One turn sends every row of this set to another row. A few are shown first. Where does it send the rows asked after them?
j737: [ 0.90  1.41 -1.67 -0.24  2.55  3.65  4.30  1.35 -2.22  2.01  0.51 -0.25
 -3.09  1.97 -2.32  0.09]
j856: [-1.13 -4.35  1.19 -4.17  2.81  0.66  1.46  0.53 -3.63 -2.75  2.07 -0.44
  1.06  3.98 -0.43 -0.10]
j89: [ 1.04  1.28 -2.50 -0.29  1.79  3.26  2.82  1.77  0.20  2.29 -0.92 -0.03
 -2.73  1.61 -3.70 -1.18]
j334: [-4.61  0.71  0.43 -0.36 -1.23  3.33 -2.15 -0.44 -1.15 -0.74  0.71  2.66
  3.55  0.98 -0.51  1.68]
j78: [-3.03  3.86  3.16 -2.24 -0.22  3.93  2.91  1.46 -1.19  0.74 -1.11  4.66
 -1.75 -1.01  0.31 -2.24]
j107: [-1.00 -3.48  0.92 -3.90  2.27 -1.72  2.48 -0.04 -1.64 -1.70  0.72 -1.27
  0.30  4.43 -0.08 -0.64]
j886: [-4.37 -0.42 -0.15 -0.02 -1.07  4.15 -2.27 -1.68 -0.30 -0.57 -0.15  1.85
  3.24  1.32 -1.17  1.20]
j903: [-4.21 -0.14 -1.17  1.46 -0.28  5.06 -0.90 -0.03 -1.48 -1.46  1.54  2.50
  3.06  1.18 -1.87  1.05]
j847: [ 2.38 -0.17  4.22 -5.00  0.94  3.27  0.04  1.94 -2.35 -2.06 -2.10  2.57
 -2.67  2.08 -0.01 -3.05]
j195: [-0.54 -2.81  0.93 -4.49  1.96 -1.88  2.39  1.27 -2.63 -2.77  1.94 -0.32
  0.96  4.23 -0.16 -2.40]
j98: [ 1.54 -0.27  4.82 -5.42  1.57  3.28  0.82  0.86 -2.04 -1.74 -2.22  2.96
 -2.99  1.94 -1.25 -2.99]
j364: [-1.98  3.89  2.93 -1.98 -0.88  3.87  2.05  2.22 -1.64  0.54 -1.12  3.96
 -1.92 -1.11  1.78 -2.13]
j569: [ 1.71  2.24 -1.51 -0.31  1.05  3.41  2.00  2.12 -1.35  1.67 -1.24 -0.16
 -3.37  1.33 -3.86 -0.49]
j426: [-4.49 -1.08 -0.36  0.29 -0.71  2.72 -2.06 -0.53  0.41 -1.18 -0.09  1.86
  3.26  1.60 -1.49  1.96]
j351: [-1.86  0.08  2.38 -2.57 -0.32  2.56 -0.45  3.78 -0.41 -3.96  0.42  5.63
  1.79  1.19  0.28 -4.65]
j155: [-2.49 -0.30  2.87 -3.01  0.39  2.63  0.07  2.64 -0.02 -3.96  0.24  6.04
  1.78  1.12 -1.30 -4.85]
j335: [-1.92 -3.64  0.99 -4.83  2.23 -1.21  2.80  0.31 -1.93 -1.60  1.43 -1.18
  0.71  3.39  0.27 -1.73]
j578: [ 0.18  1.48 -2.14  0.69  1.13  2.27  3.29  1.40  0.02  1.87 -1.33 -0.56
 -2.93  1.55 -3.29 -0.30]

j98 turns into j155
j335 turns into j886
j351 turns into j364
Where do these go?
j334 turns into j569
j737 turns into j856
j107 turns into j426

One turn sends every row of this set to another row. A few are shown first. Where does it send the rows asked after them?
j958: [ 0.26  3.48  2.09 -1.58  0.86 -0.01  1.99 -1.61  4.50 -1.80 -0.51 -1.26
  0.94 -0.97  1.42  0.22 -2.50]
j64: [ 1.49  1.78  2.60 -1.16 -0.83 -1.82 -2.49 -2.65  1.02  0.83 -0.33 -1.92
  2.11  4.45 -5.82  0.12 -1.00]
j817: [ 0.76 -1.37 -0.57 -3.65  0.15 -1.00  1.25  0.14 -2.86 -1.77 -1.36 -0.85
  0.05 -2.41 -3.11 -0.51  2.55]
j129: [ 2.28  1.36  3.11  1.36 -1.33  0.45 -2.64  1.93  0.00 -0.88  1.22 -1.87
  0.86  2.88 -4.81 -1.46  1.19]
j370: [ 0.48  3.84  2.13 -0.44  0.53  1.22  1.67  0.15  4.49 -1.90  0.45 -0.41
  0.97 -0.95  1.44  0.64 -2.38]
j584: [ 0.50  2.41 -2.04  1.34 -1.07 -1.33 -1.67  1.29  1.06  2.63 -0.63 -2.57
 -1.77 -3.36 -2.88  0.71 -2.03]
j418: [ 2.92  1.94  1.76 -0.24 -0.87  2.15 -1.35  0.54  0.03 -1.58  1.95  0.38
  4.25  4.95 -1.54  1.12  1.33]
j21: [ 1.64  1.32 -4.26 -2.56  1.76  3.28 -1.44 -0.96  0.24  1.39 -0.17 -0.36
  0.40  0.03  2.19  3.29 -0.96]
j531: [ 1.72  0.87 -4.21 -2.93  2.23  2.70 -1.24 -1.08 -0.26  0.60 -0.84 -1.78
 -0.33 -0.68  2.49  2.07 -0.09]
j647: [ 0.28  0.78 -1.10 -2.24 -1.07  0.98  0.89 -0.32 -0.97  1.29  0.65  4.26
  2.79  0.21 -4.54  4.37 -0.62]
j344: [ 3.41  0.62  0.69  0.26  2.62  0.27 -2.01 -0.60  0.36 -0.29  2.83 -2.24
 -2.78  1.83  2.26  1.77  0.63]
j425: [ 2.56 -0.61 -1.19 -2.18 -0.39  0.21 -3.66  1.12 -1.70 -0.52 -0.88 -3.13
  1.51  3.23 -3.37 -1.23  2.83]
j824: [ 2.91  1.36  0.11 -0.84  2.61 -0.61 -1.88 -3.31  1.22  1.28  2.46 -0.94
 -1.43  3.43  1.54  3.81 -1.38]
j923: [ 0.11  2.70 -2.22  0.61 -0.96 -1.92 -1.52 -0.45  1.52  3.29 -0.69 -2.04
 -1.10 -2.66 -3.40  1.77 -3.23]
j806: [-0.88  0.58  1.39 -4.12  0.55 -0.82  1.09 -3.49  0.60  0.94 -1.36  2.51
  0.62  0.60 -5.74  2.37 -1.79]
j602: [ 2.63  1.18 -2.84  1.01 -1.79 -3.28 -1.60  2.89  1.08  1.10  2.28 -1.00
  1.44  0.26  0.30  2.89  0.46]
j263: [ 0.75 -0.26  1.47 -4.20  1.57 -1.14  2.23 -4.79 -2.20 -1.20 -1.14 -0.47
  0.31 -0.48 -2.61  1.02  0.47]
j120: [ 0.54 -0.26  2.22 -1.07  0.13  1.80  0.84  2.65 -1.04 -1.83  0.08  1.30
 -1.73 -1.97 -4.34 -0.61  1.75]
j35: [ 1.33  0.85  1.78 -0.07 -0.07  3.40  1.51  0.75 -2.09 -1.02  2.48  3.54
  0.74 -0.42 -2.70  2.99  0.95]
j515: [ 0.67  1.63  0.63 -1.68  0.59 -1.22 -2.37  2.20  6.39  0.40  0.80  1.04
 -0.70  2.62 -1.27  1.51 -1.84]
j122: [ 2.02  0.78 -1.66 -1.89 -1.00  0.91 -3.98 -0.24 -0.34  1.81  0.10  0.18
  3.44  5.18 -4.62  2.16  0.38]
j782: [-3.57  1.09  4.90  1.62 -2.35  0.68 -0.68 -0.62 -1.70  1.10  0.26 -0.34
  0.61 -0.94  0.60  1.29 -0.79]
j395: [ 2.28  0.84 -3.07 -1.29 -0.95 -5.81 -1.22 -0.21  1.31  1.28  0.49 -2.58
  1.63  0.72  0.06  2.30 -0.17]
j401: [ 2.70  0.83  1.75 -2.96  0.29 -0.82 -0.84 -2.70 -0.60 -2.16 -0.38 -2.97
  3.63  4.61 -1.37 -0.82  1.42]
j521: [-3.65 -0.92  1.05 -3.15 -1.58  0.56 -0.75 -0.48 -1.64 -0.14 -2.06 -0.55
  3.01 -0.04  3.21  0.97  1.06]
j947: [-3.77 -0.07  0.95 -2.16 -2.08  1.78 -0.99  0.09 -1.14  0.57 -1.00  1.49
  3.88  0.59  2.80  2.66  0.26]
j349: [ 0.80  0.52  0.88 -2.85  1.26 -2.61 -2.19  1.74  5.44 -0.86 -0.50 -1.72
 -1.88  1.44 -0.64 -0.88 -0.54]
j39: [-4.23 -1.26  1.05 -1.37 -1.51  1.63 -3.76  0.92 -1.68  2.47 -2.03 -0.54
 -1.35 -0.77 -0.72  0.41  0.17]
j555: [-3.96  0.90  4.64  0.25 -1.95 -0.87 -0.54 -3.08 -1.34  1.36 -0.92 -1.17
  0.79 -0.45  0.31  1.22 -1.48]
j635: [-4.69 -0.82  0.69 -2.03 -1.39  1.19 -3.78 -0.80 -1.08  3.64 -2.15  0.61
 -0.22  0.34 -1.23  1.97 -1.09]

j349 turns into j395
j129 turns into j425
j782 turns into j39
Where do these go?
j584 turns into j531
j817 turns into j263

